Where one turn sends some rows of the set: a few examples, then the rows asked:
nakub: [ 1.40  3.72 -0.41 -0.59 -0.62  0.56  0.78 -0.84 -1.16  0.76 -0.31  0.25
 -0.26 -0.33  0.44  1.08  1.48  1.80]
tov: [-0.10 -0.48 -0.30 -1.78  0.55 -0.62 -0.13 -0.07 -1.65 -0.30 -3.67 -0.50
  0.11 -0.08 -3.40  2.17  0.93 -0.95]
mude: [ 0.09  0.96 -2.73  0.55  0.84 -0.23 -0.42  1.74  1.01  1.13 -1.96  1.45
 -0.29  0.18 -0.25 -0.27 -0.36 -0.89]
fuga: [ 0.04  1.46  0.57  0.85 -0.51  0.78  0.31 -1.14  1.10  0.26 -2.04 -0.81
 -3.07 -0.99 -1.99 -0.49 -0.18 -0.05]
gofu: [ 0.18  0.36  0.35 -0.94  1.18 -0.40  0.99 -0.36 -1.32  1.05 -4.75 -0.34
 -1.02 -0.50 -1.43  1.21 -1.14 -1.53]
Dizi: [-0.48 -0.80 -0.69 -0.59  0.72  0.66  0.62  1.35 -1.44  1.86  1.08  0.98
  0.42 -1.86 -1.40  0.14  2.36  0.15]
duduf: [ 0.99 -0.33 -1.51  0.40 -0.59 -0.55  0.14 -0.86  0.95 -0.01 -1.73 -1.75
 -2.05 -0.96 -2.28 -0.96 -1.10  0.78]
Sebi: [-0.11  1.43 -2.72 -0.49 -0.72 -0.84 -2.00  0.05 -0.26  1.73  0.90  0.24
  0.51 -0.24 -1.17 -0.10  0.19 -1.16]
lovi: [ 1.13 -0.46 -0.53 -2.47  0.52 -0.60 -0.48 -0.99 -2.09  1.22 -1.63 -2.09
 -0.83 -0.62 -2.17  1.01 -1.17 -1.94]
tade: [ 0.26  1.31 -0.44  0.32  0.84 -1.78  1.69  0.41 -0.03  1.87 -1.30  2.11
  1.41 -1.91  0.16  1.33  0.64  0.58]
Lito: [ 1.03  1.06 -2.40  0.04 -0.72  0.68  1.36  0.49 -2.00  0.50 -1.18 -0.09
  0.62 -0.34 -0.36 -0.06  1.59  2.91]
desab: [-0.15  1.96 -0.24  2.06 -2.26  0.24  0.56 -1.72 -0.47  0.35 -1.55 -1.25
 -0.93 -1.68 -2.37 -0.04 -0.12 -0.15]
fak: [ 1.26  2.07 -1.53 -1.00 -0.32 -0.84  0.79 -0.94 -0.97  1.32 -1.24  0.04
 -0.08 -0.30  0.50 -0.08  0.54  3.22]
Serak: [ 0.77  1.22 -1.10 -0.44  0.22  2.24  1.24  0.64 -1.60  1.12 -0.82 -0.01
 -1.42 -0.23  0.20 -0.81  1.58  2.19]
bezub: [ 0.92  0.58 -0.06 -1.08  1.25  0.59  0.59  0.77 -0.65  2.21  1.97  0.59
 -0.50 -1.88 -0.08  0.51  0.98 -1.00]
Zem: [-0.81 -0.83 -0.91 -0.40  0.99 -1.22  1.02  0.96 -0.49  1.95 -1.06  1.83
  0.94 -1.69 -1.04  0.14  1.71  1.50]
fud: [ 1.38  0.77 -0.42 -0.47  0.51  1.11  2.00 -0.55 -2.39 -0.28 -2.19 -1.19
  0.56 -2.51 -1.00  2.32 -1.01 -1.81]
paguk: [ 0.44  0.17  0.47 -1.62  1.95  0.11  1.64 -0.76 -0.69  0.08 -4.08 -0.14
 -0.98 -1.92 -0.86  1.59 -1.02 -0.32]
Tid: [ 1.20 -0.91 -0.83 -2.70  0.83  0.04  0.32 -1.35 -2.15  0.30 -0.86 -2.07
 -0.29 -2.25 -1.80  1.19 -0.98 -0.70]
sog: [ 1.19  0.99 -1.05 -0.01 -1.12 -0.87 -0.60 -1.06  1.23 -1.40 -0.93 -1.37
 -1.06 -0.61 -3.32  1.04  0.52  0.49]
suku: [ 0.99  0.92 -1.27  1.96 -1.42  1.14  0.82  0.20  0.09 -1.46 -1.49 -1.26
 -0.76 -0.96 -3.02  0.74  0.61 -0.46]
Gizad: [ 1.47  0.89 -0.71 -0.34 -0.02  0.07  1.03 -0.11 -2.49  0.26 -2.79 -1.35
  0.63 -0.82 -1.81  2.33 -1.01 -2.78]
vef: [-1.15  1.55 -1.83  0.47  0.21  0.35 -1.07  1.55  0.64  0.56 -1.58  1.99
  0.03  0.35 -1.50  0.54  1.71 -0.85]
Rulap: [-1.68  1.75 -1.13 -0.54 -0.21 -0.11 -2.06  0.00  0.20  2.02 -0.23  1.34
 -0.68 -0.03 -1.36 -0.37  1.34 -0.76]
Kavid: [-0.30 -0.20  0.04 -1.94  0.78 -0.07  0.68 -0.78 -1.49 -1.11 -3.09 -0.15
  0.59 -1.73 -2.90  2.69  1.26  0.14]
pokob: [ 0.19  1.80 -2.87  1.20 -0.52 -0.13 -0.42  0.77 -0.42  2.00 -0.49  0.60
  0.54 -0.58  0.03 -0.37 -0.88 -1.73]
zoki: [ 2.02  2.04 -1.07 -1.63  0.49  1.40  0.39  0.43 -0.61 -0.02  0.22 -0.14
 -1.18  0.28 -0.12  0.71  1.91  1.88]
loba: [-1.25  0.16  1.00 -1.70  0.04  0.84  0.49 -2.02 -2.86  1.10 -1.95 -0.90
 -0.43 -2.60 -2.15  0.99  0.53 -0.44]
litir: [ 1.88  1.65 -0.52 -0.70  1.25 -1.14  1.06  0.58  0.28  1.44  0.81  1.14
  0.76 -1.72  0.41  1.82  0.20 -0.70]
Pavog: [-1.01  0.43  0.82 -1.20 -0.38  0.55 -0.13 -1.15 -3.12  1.49 -2.48 -1.06
 -0.55 -0.93 -2.83  1.13  0.60 -1.94]

loba goes to paguk
Lito goes to nakub
And these:
Sebi goes to vef
duduf goes to sog
Gizad goes to Pavog
bezub goes to Zem

Where one turn sends some rows of the set: a few examples, then the rows asked:
senas: [-0.25 -0.20 -2.06  0.27  0.56 -1.73  0.10 -0.64 -0.35 -0.30 -0.61 -1.78
  2.66  2.81]
Figu: [-0.20  1.48 -0.60  2.16  0.41 -0.93  1.27 -2.34  1.46  0.92  0.68  1.23
  1.75  0.45]
rirot: [-1.32 -1.07 -1.27 -0.59  1.82 -0.44 -1.21  0.94 -1.40  1.43 -1.12  0.14
  2.73  0.35]
Ginik: [-1.21 -1.50  0.88  1.72 -1.20  0.14 -0.50 -0.15  0.15  0.85 -1.00 -0.66
 -0.86  3.11]
rutir: [-2.08 -1.57 -1.28 -1.18 -0.06 -0.71 -0.06 -0.39  0.91  0.22 -0.92  1.19
  0.85  2.27]
Sogu: [ 0.29 -2.19 -0.54  1.93  0.39 -2.51  0.48 -0.43 -0.50 -0.97 -1.38 -0.41
  2.59  0.78]
Kirev: [ 0.36 -0.38  0.80  1.69  0.22  2.25  1.02  0.09 -1.49  0.98 -0.87  0.87
  1.20  2.86]
zabed: [-0.69  0.29  0.82  0.26 -0.20 -0.94 -2.52  0.44  0.16  2.47 -1.21  0.22
  0.93 -0.15]
fif: [-0.43  1.62 -0.54  1.36 -0.04 -1.35  0.56 -0.88  0.64 -0.24 -1.69  0.39
  3.03  3.02]
Lezek: [-1.65 -0.18 -0.09  2.91 -0.55  1.51  1.20  2.19 -0.10  1.37 -1.56 -0.91
  1.24  0.78]
bis: [-1.19  0.87 -0.69  0.15 -0.53  0.86 -1.34  1.09  0.10  2.23  0.85 -1.60
  2.08 -0.26]
par: [ 0.61 -0.02 -0.15  0.07 -0.66  0.82 -0.22  0.40 -1.17 -1.36 -1.75 -0.50
  2.08  2.25]
kodi: [-0.48 -0.29 -0.62  0.39 -1.02  1.99 -0.37  1.13  0.01  0.14 -1.06 -1.09
  1.13 -1.10]
zutiz: [-0.59  0.05  1.85  0.95  1.07 -0.11 -0.68  0.29  0.12  0.66  1.39  2.21
  1.31  0.02]
Biv: [-0.48  0.86 -0.29  1.39  0.72 -0.30  0.31 -0.22  0.04  0.71  3.31 -0.40
  1.48  0.13]
tato: [-0.89 -1.41  0.03  3.89  0.93  0.20  1.14 -0.97  0.04  2.52 -0.45  0.15
  3.53  1.20]
zema: [-0.76 -0.69 -0.18  1.19 -0.77 -3.26  0.16 -0.54 -0.28 -0.13  1.05  0.19
  0.21  2.08]
kevat: [-0.18 -1.09  0.80  3.76 -1.09 -1.21  0.24 -0.67 -0.68  1.58 -0.78 -1.05
  1.85  2.92]
pase: [-0.96 -0.33 -1.20  2.47  0.19  0.55  1.93 -1.76  1.36  2.29 -1.26  0.74
  0.03  1.39]
magiz: [-1.43 -1.48 -0.17  2.21  3.23  1.22  0.34 -0.33 -0.32  1.79 -0.02  0.55
  1.47  0.22]
vun: [-0.25  1.04 -0.78  2.06  0.70 -0.09  0.01 -0.33  0.23  1.10  0.64 -0.64
  0.61 -2.22]
suga: [-0.60  1.29 -0.49  2.26  1.65 -0.70  0.24 -0.25 -0.83  2.26 -2.38 -0.04
  1.26  2.84]
Sani: [-2.44 -1.09  0.09  1.09  1.76  0.87 -0.87  0.81  0.31  1.25 -1.11 -0.37
 -0.81  1.25]
lavef: [ 0.11 -0.64 -0.57  3.41  1.02 -0.12  1.46 -0.06 -1.18  0.81 -0.06 -0.96
 -0.83  0.10]
vakar: [-1.66  0.20 -1.56  1.28 -0.09 -1.00  1.70 -0.85  2.02  0.01  1.34 -0.22
  2.77  1.85]
deba: [-1.94 -0.82  0.36  2.15  0.61 -1.12  1.18  0.85  1.59 -0.44 -0.15  1.41
  3.40  0.35]
pudas: [ 0.41 -2.38 -0.37  0.19 -1.76 -0.51 -0.79 -1.46  0.43  1.15 -1.99  0.08
  1.36  0.61]
Sador: [-0.01 -1.72 -0.01  0.95 -0.28  0.62  0.04 -0.15 -1.43  2.03  1.35  0.90
  3.35 -0.62]
Luda: [ 0.36 -0.99 -1.32 -1.14 -0.91  1.37 -0.79 -0.74 -0.50  0.85 -0.10 -1.17
  2.05  1.75]
siruk: [-1.52 -0.40 -0.07  2.57 -2.07 -2.00  0.42  0.48  0.45  2.02  1.08 -0.06
  2.74  0.13]

zema goes to rirot
bis goes to vakar
Ginik goes to magiz
And these:
Figu goes to par
deba goes to pudas
Lezek goes to pase

